One turn moves each row of this set onto another row. After a few examples, where does it send each row asked below?
Tokun: 10,10,-20,-9,-5,5,0,1,4,1,3,4,-5,-7,-8,0,12,1,0,-1,6,3,2,24,-12,9,8,-4,-15,2
nevu: 6,10,-19,-8,-3,5,-1,7,5,2,6,0,-1,-7,-2,-6,17,-4,0,3,6,-2,3,20,-7,5,10,-3,-15,2
zubu: -32,5,3,-4,2,6,-18,3,1,0,4,-10,-7,10,-9,5,-18,-2,-4,1,11,13,4,4,-11,9,-17,-1,8,15
dedo: -7,10,-4,8,-5,-3,-9,1,-3,0,5,5,6,2,0,-7,-12,11,-7,-8,-6,10,2,23,6,1,-23,3,7,9
Rego: -4,8,-1,-11,-13,-2,6,11,7,2,11,-11,6,-10,-7,9,-7,-10,22,1,17,18,-11,-1,-13,-5,-1,-6,-3,22
sul: -11,9,3,-3,-2,-6,9,0,17,8,1,-3,-5,-13,-18,3,11,2,19,4,3,6,-6,2,2,1,25,-2,-5,1
Dirub: -13,-8,6,0,-5,7,10,0,16,8,-7,-16,-8,-18,-11,11,-17,-12,10,4,5,14,-3,12,0,1,-9,-15,8,16
Dol: -10,-10,8,0,2,11,-13,2,-2,13,0,-18,1,-11,-12,-6,-6,-12,-12,-10,14,3,11,12,-2,-5,-8,-14,2,11
gane: 8,14,-18,-3,-11,5,-4,5,-3,3,1,5,1,-7,-1,0,16,6,1,2,7,11,-2,18,-8,7,2,-6,-16,3
Gol: -3,6,-6,9,1,5,-4,-3,-1,2,8,11,5,1,-4,-2,-12,12,-5,-8,-10,7,0,16,4,-1,-24,1,-4,9
Sef: -5,10,10,-6,-1,-12,9,1,18,7,7,-12,0,-1,-14,2,8,-6,17,2,-3,8,-9,0,-1,-4,24,2,2,-1
vakep: -26,2,0,-4,2,-3,-12,6,8,-2,1,-7,-14,14,-4,2,-20,2,-6,-16,2,13,2,6,-12,13,-15,0,11,10
lufet: -16,-10,6,-7,-1,-13,7,-9,19,-13,-7,-24,-1,6,-5,4,0,-12,8,-9,14,18,-2,-5,-2,6,-11,-8,2,6
Nufa: -9,9,-8,0,-2,1,-7,-3,-4,5,6,11,13,2,-5,1,-4,14,-9,-10,-5,12,0,24,3,8,-20,-5,2,5
Monas: -31,3,0,0,3,6,-16,9,7,-1,6,-11,-11,16,-6,1,-12,1,1,-2,9,11,5,1,-9,11,-18,-2,13,13
tuta: -6,3,-4,9,0,4,-5,-5,0,6,4,7,7,-5,1,-1,-8,9,-10,0,-11,1,0,21,6,1,-22,3,-6,11
veteb: -10,-10,8,-10,8,-1,10,-3,22,-8,-5,-23,-2,13,-2,5,0,0,4,-12,13,15,2,-13,-6,0,-4,-1,6,5
vuke: -2,-2,5,7,-10,-11,7,17,2,-5,19,-6,7,-4,3,-13,8,-6,19,-3,12,10,-3,22,-1,5,-1,-1,-8,11
sol: -8,10,9,-8,2,-11,7,0,18,9,4,-12,4,-8,-17,6,8,3,14,1,2,8,-3,7,-1,0,27,2,1,-4
Suraz: -10,3,0,-7,4,-8,11,-3,23,0,7,-8,-2,-9,-16,1,15,6,17,4,2,4,4,-3,1,-3,22,2,4,3
davag: 0,-7,14,11,-13,-4,-12,7,0,17,13,-5,-2,0,-3,-7,8,-5,-5,-1,1,-9,-5,17,-12,4,-5,3,4,14
Tis: -25,4,9,-5,-1,3,-16,6,14,-1,0,-16,-13,16,-4,0,-16,-1,-4,-8,10,7,6,4,-13,9,-16,2,11,16
gaz: 1,13,-13,-4,-5,2,-5,0,9,5,5,4,0,-10,-6,4,22,11,3,4,0,6,4,17,-11,9,6,-7,-20,5
Mafi: -13,-10,11,-11,4,-3,11,-10,25,-5,-7,-22,3,4,-9,1,5,-5,8,-11,19,7,1,-8,2,0,-3,-5,2,7
Raf: -15,-10,5,-7,2,-14,5,-6,24,-6,-8,-27,4,3,-2,5,8,-4,6,-11,14,12,1,-10,-3,6,-9,-5,4,6

sul moves to gane
Rego moves to vuke
sol moves to Tokun
And these:
zubu moves to lufet
gaz moves to Nufa

One turn moves each row of this set onto another row. After a few examples, where does it send each row asked below?
badip: -5,1,-7,5,-1,13,6,0,0,1,4,10,12,6,7,5,-3,9,0,4,-19,11,-7
vivu: 7,11,-10,3,13,5,14,11,0,6,-2,3,-8,-1,8,-6,-24,-5,-4,-1,7,-1,-7
rudu: -12,11,5,-3,-10,17,11,14,2,-6,-20,11,15,-7,-10,7,-2,5,8,-1,-6,-2,15
Zisav: 5,-11,-23,1,7,6,5,2,9,4,-7,-12,22,-9,8,12,-8,-1,-11,-5,6,10,-4
veme: -7,5,11,8,-3,12,15,5,-1,6,-26,10,15,6,-20,1,-10,-4,-7,-13,1,9,22
buz: 1,0,-7,10,-5,13,31,14,1,7,-24,10,-16,4,-7,5,-6,12,-2,-1,-7,-3,-2
paga: 13,-10,-24,4,-2,9,19,-8,13,5,-11,-9,13,-4,10,4,5,-6,-1,-7,6,4,5
tade: 2,9,0,14,-12,15,1,4,4,-4,-18,-12,23,9,-2,-3,-10,-12,-3,-8,21,12,-5
Sope: 2,4,-21,1,4,5,9,8,7,8,-15,-2,5,2,-2,-10,-21,-1,-11,10,3,-19,-8
Fev: -8,-3,1,13,-4,12,14,23,3,11,-36,-9,1,1,-14,-2,-9,10,-4,-1,14,-7,-5
Zudi: -15,0,-3,3,-5,12,6,8,-2,-2,-31,16,16,2,-10,21,-9,4,-1,2,-8,-1,12
mumeb: -5,9,-9,9,-12,20,22,28,-3,7,-10,13,0,2,-9,5,1,-6,-10,-2,9,10,-5
Badeb: 0,2,6,14,2,11,6,20,-8,0,-19,10,5,16,-9,3,16,-1,-13,-6,0,-3,-6
pidaf: 9,-6,-2,-7,-8,4,27,6,13,4,-20,-2,16,23,-9,3,-8,-9,-15,3,7,3,-3
mazi: 1,-5,-12,-5,2,4,9,11,12,10,4,-18,20,-1,7,2,3,6,-7,7,6,6,7
Vive: 16,1,-17,11,1,5,10,-10,6,-3,-5,-17,11,9,3,1,-2,3,-14,-2,1,4,12
bigu: -9,-5,-19,10,-1,8,5,-2,-5,15,-6,-6,6,9,-7,-20,-6,-5,-4,-1,9,-16,0
rotu: -17,10,6,0,-9,9,15,12,-4,-5,-23,0,9,0,-11,6,-12,-1,4,-21,-3,6,10
Dotiz: 7,0,-11,9,7,6,9,6,-6,6,-5,10,-2,8,11,5,-5,-20,-1,3,23,-2,-4
rumut: -9,3,-11,10,-19,19,14,0,2,6,-5,-10,6,-2,1,-3,-15,8,18,5,8,9,4
paz: -14,0,1,8,-3,7,15,7,9,9,-35,16,12,8,-5,9,-2,-10,1,-6,-6,4,15
pafa: -7,-4,-7,23,-4,24,1,8,-8,5,-25,8,8,-8,-12,-4,3,8,-1,-11,1,-4,-7
retib: -2,-9,-8,-3,3,8,4,4,-13,4,2,2,5,6,1,-3,7,-7,4,-2,15,-19,-6
Folam: 1,-1,-9,7,5,-5,8,3,7,0,-7,-26,7,8,16,5,0,4,1,-4,6,6,6
zote: 3,-23,5,0,10,5,10,-4,8,8,-24,2,14,9,5,7,-4,8,4,-2,-6,-5,-10

Badeb moves to mumeb
Vive moves to mazi
rumut moves to zote
And these:
paz moves to rotu
retib moves to Dotiz

One turn moves each row of this set onto another row. After a few examples, where does it send each row asked below?
pur: 3,-10,4,-6,-5,16,3,-14,-5,-16,0,0,-9,1,-19,-2,4,-15,16,-13,6,-5,-18,0,2,0,-1,0,-7,-3,-2,-2,-14,10
gof: 6,16,0,5,10,15,3,-5,12,-9,9,-5,-6,3,-4,-18,-2,-3,7,7,-5,-1,-8,1,2,3,-23,8,10,-2,2,-1,-26,2
Les: -10,3,0,12,12,7,-11,5,14,-2,-8,-11,10,-15,7,-23,-12,4,4,7,3,-2,1,0,-7,3,-13,8,25,-2,3,0,13,-5
zor: -8,-18,4,-5,-8,7,3,-5,-3,0,-13,-9,13,-13,5,0,-10,-13,8,-10,16,-7,-3,-1,-5,-1,7,1,3,-8,-5,4,18,1
bidu: -9,2,5,-4,3,-8,-2,-9,6,1,-13,-15,-1,5,3,-8,6,0,15,21,13,-2,11,-3,1,7,9,-9,-15,1,-4,-14,-11,7
tufo: -8,4,-5,9,6,9,-10,6,14,0,-9,-12,10,-16,7,-19,-11,1,5,6,4,-6,2,4,-2,4,-16,9,29,0,3,2,8,-10
lok: -12,6,3,10,11,5,-9,1,13,-6,-6,-15,12,-15,6,-20,-5,5,3,11,4,0,3,4,-4,4,-12,12,29,0,-1,1,8,-8
Leru: -12,-24,3,0,-6,5,1,-2,-2,-4,-11,-6,10,-14,0,-2,-8,-13,14,-10,15,-11,-5,-9,-5,-1,6,-3,8,-10,0,6,17,2
zum: -12,0,5,-6,4,-11,-1,-10,6,1,-15,-10,0,2,2,-10,9,1,16,24,7,-6,8,-4,-3,5,12,-9,-15,-1,-4,-16,-8,5
Zifu: -3,-10,4,-7,-11,12,0,-6,-6,-9,5,0,-7,0,-18,0,-1,-18,16,-9,3,-5,-17,-2,-4,-1,-7,0,-11,-4,0,-5,-17,17
Kap: -14,8,-6,-2,-5,-17,-9,7,-6,-3,-19,-17,-17,-1,-6,-14,-1,-5,16,1,5,6,5,1,-3,16,0,-13,0,-1,-6,-12,6,7
dibo: -13,-20,5,-3,-5,5,-2,-6,0,-8,-8,-11,15,-11,2,0,-3,-10,11,-6,17,-11,-6,-1,-7,-1,10,-4,13,-8,-3,5,20,-3
til: -14,-19,4,-1,-7,7,-2,-5,1,-3,-10,-8,13,-15,1,1,-5,-12,14,-10,15,-9,-4,-2,-8,2,11,1,5,-5,3,4,19,3
bomod: -6,-8,-6,-14,17,-2,-5,3,-5,-2,-11,-8,-15,-1,-5,-13,9,2,6,14,3,2,5,-2,-13,10,10,-7,4,9,-4,-14,-17,-15
mab: -17,7,-4,-2,-9,-18,-7,1,-8,0,-19,-14,-14,-6,-5,-18,-6,-4,16,9,3,7,4,3,-4,15,-2,-13,1,1,-9,-12,3,7
Bise: -1,-9,0,-7,-7,11,-1,-14,-10,-8,-1,4,-5,3,-18,1,3,-16,16,-9,5,1,-20,-3,-5,-1,-6,2,-10,-4,-6,-4,-16,6
luva: -9,7,-3,7,16,8,-10,6,5,-4,-7,-15,12,-18,7,-23,-13,2,2,7,4,-2,6,3,-3,5,-10,9,26,0,3,4,11,-2
Mav: -1,3,-10,-17,4,-17,0,4,2,2,0,-10,-10,10,14,-16,-1,-3,10,4,-5,1,7,-13,-7,10,7,-17,11,-6,-4,-3,-1,-2
ruza: -2,-12,5,-6,-8,12,4,-13,-10,-11,3,2,-9,5,-18,0,3,-18,15,-8,6,-3,-17,1,-4,3,-1,3,-6,-1,-1,-1,-17,13
dig: -9,-3,-4,9,13,7,-5,3,10,-5,-8,-7,10,-14,9,-23,-11,8,4,8,4,-2,4,-3,-5,4,-11,14,25,1,2,4,13,-8
nit: -8,-19,1,-3,-10,8,-7,-8,3,-4,-13,-6,14,-12,0,-3,-4,-11,15,-11,16,-12,-6,-2,-1,-1,9,-2,9,-4,0,4,19,1
gibu: -1,19,3,2,5,11,1,-7,9,-10,11,-6,-7,5,-6,-20,4,-4,6,7,-4,4,-12,2,0,2,-21,12,10,-2,-1,-7,-23,9
sed: -4,-8,2,-8,-10,11,3,-13,-9,-13,6,-1,-7,3,-15,0,5,-19,13,-12,10,-4,-23,0,-6,0,-1,-3,-4,-5,-3,-6,-11,11
Zaro: -2,6,-8,-16,1,-17,7,5,0,5,4,-9,-10,8,10,-18,-5,-1,9,5,-5,2,9,-9,-4,14,6,-17,12,-7,-3,-6,-1,0
bevuf: 2,18,1,-1,11,12,-4,-3,6,-9,10,-1,-2,8,-8,-22,2,-1,12,11,-7,2,-3,0,-2,0,-22,12,7,-6,6,-4,-21,6
gon: -6,-7,-8,-12,20,-6,-3,3,-9,-2,-5,-5,-12,-4,-7,-11,8,4,6,13,-2,-2,2,-2,-11,13,14,-10,4,6,-1,-16,-16,-11
faf: 3,12,4,2,9,12,0,-4,8,-8,8,-1,-8,9,-5,-24,-3,-1,5,11,-8,2,-8,0,-2,3,-25,12,11,-1,0,-4,-22,7
Viv: 2,12,1,1,7,14,-2,-3,11,-9,10,-2,-4,3,-5,-21,-4,3,7,12,-8,2,-7,3,0,3,-22,18,5,4,2,-7,-21,9

Mav moves to bomod
Leru moves to dig
And these:
mab moves to Zaro
faf moves to ruza
nit moves to tufo
gibu moves to sed
bevuf moves to Bise

One turn moves each row of this set onto another row. After a few examples, where does it send each row asked below?
Gog: -11,9,15,-12,-10,-7,4,4,-6,-5,16,-18,8,-5,1,-15,-20,4,-9,-1,6,5,-8,6,6,-10,3,8,4,-1,-2,-4,18,-3,-10
zuz: 6,-3,11,1,18,12,5,4,-7,-14,-13,5,5,-8,0,10,-4,1,0,-18,19,-1,-15,5,-2,16,-4,7,2,14,-20,-10,-8,8,-8
gegak: 3,-2,8,2,16,8,7,5,-3,-16,-10,6,1,-12,-1,10,-3,6,6,-19,15,2,-19,6,-7,18,-6,7,3,14,-16,-8,-7,7,-7
Ros: -1,11,6,-3,-15,0,0,-14,-13,-10,3,0,13,3,8,-14,0,-3,3,-6,8,17,-9,4,-5,2,1,-2,8,14,-13,7,-8,-1,-11
Sised: -13,-1,-2,-1,7,-15,15,11,1,3,-4,-4,-4,-22,-2,1,-7,5,-11,-16,19,-11,-20,-1,0,-10,1,27,17,3,-2,-2,11,6,-10
Zel: -4,4,2,3,-10,-17,4,21,-6,8,-10,2,13,6,6,2,2,1,-6,-2,-2,11,1,-9,-10,-13,15,19,2,12,-12,14,-2,15,-10
tosun: -15,0,10,0,31,4,9,-2,-6,-9,-13,5,5,0,-1,-2,-12,7,2,-3,11,18,-6,8,-8,3,16,4,3,3,-5,-17,18,-7,-8
faral: -9,4,3,2,12,-21,6,4,-8,-12,-14,0,9,0,-15,15,3,-3,-10,-7,-5,-5,-12,17,-13,-4,14,21,-2,8,-11,9,-9,10,-15
rafum: -9,-13,0,-11,9,-20,10,22,-16,-4,-14,3,1,-2,-2,2,-1,20,-5,5,1,-4,-1,-7,-4,-8,-2,14,-5,17,-16,-1,18,-1,5
kazer: -4,11,5,14,4,8,6,-11,-5,-5,-3,8,-3,-3,5,-3,-15,-8,1,3,13,-7,-16,6,-8,-2,23,3,1,-3,-1,10,24,-3,-6
radel: -5,-12,15,8,4,-9,-6,-4,-13,-11,10,-15,21,10,8,-2,-7,10,0,4,1,13,-3,-2,0,1,1,8,2,15,-12,-6,-2,14,-14
Gopep: -11,-2,17,12,-4,-2,7,3,-16,-4,0,-9,5,5,-8,4,-11,2,-4,2,7,-5,13,3,-14,-6,-7,-10,22,1,-4,-10,2,2,-4
rute: -12,-11,-5,-12,9,1,-10,7,-6,-8,-3,-3,1,-9,4,-28,2,5,-4,-6,15,-16,-12,-3,-1,11,-3,9,0,2,2,-4,2,-6,5
Marok: -13,-7,12,5,-4,-10,3,16,-2,-8,-20,13,3,-2,2,1,-5,18,-8,5,5,-7,-7,-15,-11,1,17,14,4,1,-3,-18,8,13,9
Tirar: -12,-4,-7,4,-4,-8,2,25,-12,-1,-10,9,13,7,5,10,4,9,-17,-6,10,3,8,-2,-5,2,12,5,0,13,-2,8,-12,9,-2
zuvem: -8,3,8,6,14,-1,4,-8,-3,-11,-20,11,2,3,0,17,-12,7,10,4,5,12,-5,2,-4,0,5,19,3,16,-9,-15,13,-8,-13
Kosip: -6,3,8,-3,9,-8,13,12,-9,-3,-4,1,8,-12,26,-8,6,-14,-15,-3,14,-20,-14,1,-16,-3,11,14,11,16,9,2,0,1,0
mide: 10,6,33,3,4,10,-6,-2,-18,7,-12,5,5,4,3,4,-5,-4,-10,2,17,-3,-12,-6,-6,-11,3,19,8,3,-10,4,6,-8,-9
kifa: -11,5,3,-3,15,-21,9,4,-11,-12,-14,-2,5,-2,-16,17,3,-1,-10,-6,-4,-2,-12,13,-13,-3,10,18,-4,10,-7,15,-5,15,-9
nago: 4,-4,4,14,5,-17,1,-7,-12,12,-10,-8,-4,5,9,-3,4,13,-1,-10,1,-10,1,4,9,4,-5,19,5,6,10,2,9,-1,2
kogot: -10,10,11,-10,1,-9,-2,4,-14,-2,4,-9,10,-7,-6,-14,5,5,-12,-13,-9,-10,1,3,-19,-4,21,-4,6,-2,-18,6,14,-6,-8
Neni: -3,13,9,0,14,6,-2,-5,-3,-16,-14,1,18,6,11,1,-23,-13,-3,-1,-8,-6,0,5,-2,6,20,5,12,-1,-9,-2,3,3,-2
gifif: -14,-12,-1,-17,5,5,-7,9,-8,-8,0,1,4,-6,2,-26,0,1,-2,-4,16,-18,-13,-1,-3,14,-3,5,-1,7,-2,-2,4,-4,4
gok: -10,18,15,-1,-3,-2,1,-2,-14,-10,8,-24,16,0,-2,-2,-4,17,-8,-13,11,6,-14,13,3,-2,4,14,-4,12,-6,-3,19,-3,-10
vab: -3,-3,19,0,12,-14,15,9,-7,-5,-8,-1,2,3,-11,-4,-3,-6,3,-5,9,6,-11,-16,0,-12,9,6,2,1,15,7,10,18,9
Kiz: 1,-6,6,-10,1,-4,19,2,-5,8,7,-4,-6,-8,13,6,7,7,-13,-3,7,-12,-7,10,2,-19,-3,11,4,15,1,8,6,10,-19
veb: -7,10,9,-15,6,-10,-4,6,-10,-5,4,-10,10,-8,-5,-15,5,6,-14,-12,-9,-9,5,0,-17,-2,20,3,1,-4,-18,7,17,-2,-10
Fep: 1,-1,-3,4,6,-4,16,11,-5,-6,-4,11,8,-9,25,-5,-9,-6,-1,1,12,-23,-10,-4,-1,8,-5,5,16,11,8,-5,10,2,-1

rute moves to zuz
vab moves to Gopep
And these:
Gog moves to Fep
Ros moves to Sised
faral moves to veb
radel moves to Kiz
Tirar moves to gok

